Look-ups in named tables: a row name and a column name give one cell, copied from the table.

nor.tsv
	zubef	zaboni	let	bas	sezuz	romo	noz
mufefig	0.22	0.12	0.15	0.75	0.15	0.74	0.13
meva	0.60	0.73	0.74	0.18	0.71	0.14	0.71
ruru	0.22	0.16	0.12	0.76	0.13	0.78	0.11
peg	0.68	0.76	0.73	0.12	0.79	0.12	0.74
nasifid	0.22	0.12	0.12	0.73	0.17	0.76	0.12
riz	0.23	0.12	0.15	0.74	0.15	0.75	0.15

romo of meva = 0.14
bas of riz = 0.74
romo of riz = 0.75
let of ruru = 0.12
zaboni of peg = 0.76
noz of peg = 0.74
zubef of riz = 0.23
zubef of meva = 0.60
romo of peg = 0.12
zaboni of riz = 0.12
noz of meva = 0.71
sezuz of riz = 0.15
Row with the largest bas: ruru

pez =
|  | nak | dite | dani | sipupi |
|---|---|---|---|---|
| seb | 0.7 | 0.4 | 0.8 | 0.3 |
| loz | 0.5 | 0.4 | 0.3 | 0.3 |
| keziv | 0.3 | 0.7 | 0.2 | 0.1 |
| nas | 0.1 | 0.7 | 0.3 | 0.7 |
| nuto | 0.6 | 0.5 | 0.2 | 0.2 |
| dige | 0.6 | 0.3 | 0.7 | 0.6 |
| rino | 0.1 | 0.2 | 0.4 | 0.1 |
| tuvi | 0.3 | 0.8 | 0.4 | 0.3 |

dani of nuto is 0.2
nak of keziv is 0.3
nak of tuvi is 0.3
dite of dige is 0.3
dani of keziv is 0.2
dani of tuvi is 0.4
dite of rino is 0.2
sipupi of loz is 0.3
nak of dige is 0.6
dite of seb is 0.4
sipupi of seb is 0.3
dite of keziv is 0.7
dite of nuto is 0.5
dani of seb is 0.8
sipupi of rino is 0.1
dani of dige is 0.7

dok:
columns: tir, lor, fekit, fop, lel, sigu, pinufu, kefiza
mol: [-282, 82, 130, -62, 193, 10, -233, -274]
milade: [-266, 15, 73, -97, 175, -126, -151, -293]
dobik: [-225, -75, 223, -143, 56, -356, -288, -160]
zezapuv: [-250, 59, 167, -31, 154, -221, -128, -250]
sufos: [-163, 127, 69, -63, 238, -100, -132, -300]
perip: [-210, 118, 162, -94, 174, -165, -261, -360]
zozanid: [-415, 216, 630, -186, 453, -655, -95, -387]
pubu: [-236, 53, 172, -61, 176, -198, -122, -252]

perip, tir => -210
perip, fekit => 162
pubu, lor => 53
milade, fop => -97
perip, kefiza => -360
perip, sigu => -165
zozanid, sigu => -655
sufos, fekit => 69
zozanid, kefiza => -387
milade, sigu => -126
zezapuv, kefiza => -250
dobik, lel => 56
mol, lel => 193

pel:
         kego  fet  fuludez  fovog  sogir
radoval    48   73      207    204    162
gudola    203  192       39     31     36
rotazas    27   54      203    200    197
puzede    206  190       29     32     41
kiz       201  193       39     33     36
biz        31   45      199    196    195

biz, fovog: 196
kiz, fet: 193
biz, fuludez: 199
radoval, fuludez: 207
puzede, sogir: 41
radoval, kego: 48
rotazas, fet: 54
gudola, fet: 192
gudola, sogir: 36
puzede, fuludez: 29
radoval, fet: 73
kiz, kego: 201
kiz, fovog: 33
biz, fet: 45
puzede, kego: 206
gudola, kego: 203
Row with the largest fovog: radoval

mik:
        far  dafako   dup  pirabab  vadi  ledet  kadafif  puposaz
mos    -0.7    -0.6   0.4      0.5   0.6   -0.8      0.6     -0.7
romes  -0.8    -0.7   0.3      0.6   0.5   -0.6      0.4     -0.8
bug     0.5     0.5  -0.6     -0.7  -0.8    0.6     -0.7      0.5
ves    -0.7    -0.6   0.4      0.5   0.6   -0.8      0.6     -0.7
vir     0.5     0.5  -0.6     -0.7  -0.8    0.6     -0.8      0.5
sig    -0.8    -0.8   0.3      0.6   0.5   -0.7      0.5     -0.8

vir, dup -> -0.6
sig, pirabab -> 0.6
romes, vadi -> 0.5
bug, vadi -> -0.8
ves, kadafif -> 0.6
romes, pirabab -> 0.6
mos, kadafif -> 0.6
sig, vadi -> 0.5
ves, dafako -> -0.6

gigo
fields: lev, zegub, pipepi, futop, zaf, lapom, galomi
buti: [42.270, 57.201, 52.808, 68.628, 52.186, 49.983, 34.996]
dizoko: [40.821, 57.989, 56.003, 72.531, 53.798, 56.376, 33.820]
kidok: [51.840, 42.282, 47.826, 64.916, 41.195, 36.055, 54.244]
gamorob: [44.681, 40.756, 40.718, 33.722, 25.083, 23.783, 57.845]
zuz: [68.299, 70.500, 50.101, 78.920, 49.917, 56.001, 41.014]
tanavo: [46.556, 45.045, 45.703, 61.615, 20.898, 45.217, 49.899]

What is the futop of gamorob in gigo? 33.722
What is the lapom of tanavo in gigo? 45.217
What is the futop of buti in gigo? 68.628
What is the lapom of kidok in gigo? 36.055
What is the galomi of tanavo in gigo? 49.899
What is the pipepi of buti in gigo? 52.808
What is the lev of tanavo in gigo? 46.556
What is the lev of zuz in gigo? 68.299
What is the zaf of gamorob in gigo? 25.083
What is the pipepi of tanavo in gigo? 45.703
What is the zaf of tanavo in gigo? 20.898
What is the galomi of dizoko in gigo? 33.820
Which row has the largest futop? zuz

Table nagaz
,tidov,gak,gav,daramus
bil,36,84,49,46
mulago,29,22,42,33
litupu,33,44,35,21
vadogo,44,83,62,46
duze,84,75,85,82

gak of bil: 84
daramus of litupu: 21
tidov of duze: 84
gak of duze: 75
tidov of mulago: 29
gav of duze: 85
tidov of bil: 36
gav of bil: 49
daramus of duze: 82
tidov of vadogo: 44
gav of vadogo: 62
gav of litupu: 35
daramus of vadogo: 46
daramus of bil: 46

gosugu.csv
,melunu,lise,sepa,visita,serizi,tel,tikap
vaf,0.7,0.8,0.9,0.2,0.8,0.2,0.8
rop,0.8,0.9,0.9,0.2,0.8,0.2,0.8
ratotef,0.3,0.2,0.1,0.8,0.2,0.8,0.2
rimus,0.2,0.8,0.2,0.8,0.2,0.2,0.2

vaf, melunu: 0.7
rop, tel: 0.2
ratotef, tel: 0.8
vaf, serizi: 0.8
ratotef, melunu: 0.3
vaf, visita: 0.2
rimus, melunu: 0.2
vaf, lise: 0.8
rop, sepa: 0.9

Table kiguf
,nug,zunasil,rigok,kinik
senilet,0.6,0.7,0.4,-0.8
vilural,-0.1,0.1,0.2,-0.4
tadom,0.3,-0.2,0.0,0.6
lep,-0.5,-0.3,0.0,0.8
bodufuz,0.0,0.1,0.3,-0.5
nibeg,-0.2,0.2,0.2,0.7
vifelid,0.1,0.2,-0.6,0.1
mulotok,-0.2,0.1,0.2,0.8
riso,0.5,0.8,0.6,-0.8

mulotok, zunasil -> 0.1
riso, nug -> 0.5
riso, zunasil -> 0.8
vifelid, rigok -> -0.6
senilet, kinik -> -0.8
vifelid, kinik -> 0.1
vifelid, nug -> 0.1
mulotok, kinik -> 0.8
vilural, kinik -> -0.4
tadom, rigok -> 0.0

semefi:
|  | veb | ganuf | varob |
|---|---|---|---|
| narit | 192 | 137 | 5 |
| lokol | 187 | 72 | 210 |
| monot | 173 | 246 | 169 |
| rivonof | 125 | 162 | 209 |
| bam | 29 | 207 | 144 |
| bazu | 123 | 179 | 118 |

ganuf of bam: 207
ganuf of monot: 246
varob of lokol: 210
ganuf of rivonof: 162
veb of monot: 173
ganuf of lokol: 72
ganuf of bazu: 179
varob of rivonof: 209

dami:
	ruz	vekopu
bedu	0.122	0.976
vovap	0.158	0.928
turu	0.919	0.141
pize	0.977	0.074
kodib	0.912	0.097

What is the ruz of kodib in dami? 0.912
What is the vekopu of turu in dami? 0.141
What is the ruz of turu in dami? 0.919
What is the ruz of pize in dami? 0.977
What is the ruz of bedu in dami? 0.122
What is the vekopu of vovap in dami? 0.928
What is the vekopu of kodib in dami? 0.097
What is the vekopu of bedu in dami? 0.976
What is the ruz of vovap in dami? 0.158
What is the vekopu of pize in dami? 0.074

ridu =
columns: zesor, lekir, tif, besa, biz, rilo, kububi, danivab, rel
boz: [2719, 3453, 8216, 7803, 7767, 2902, 7905, 2651, 7770]
morap: [2481, 3302, 7684, 7795, 7802, 2789, 7934, 2601, 7778]
migu: [7310, 7970, 3105, 3129, 2719, 7546, 2985, 7604, 3195]
sazo: [7608, 2690, 2922, 2849, 7994, 7776, 2830, 7803, 7752]
pinefek: [7809, 7862, 2993, 2974, 2941, 7611, 2884, 7780, 2923]

danivab of morap = 2601
besa of sazo = 2849
rilo of morap = 2789
biz of morap = 7802
danivab of boz = 2651
lekir of morap = 3302
danivab of sazo = 7803
zesor of pinefek = 7809
Which row has the largest rilo? sazo

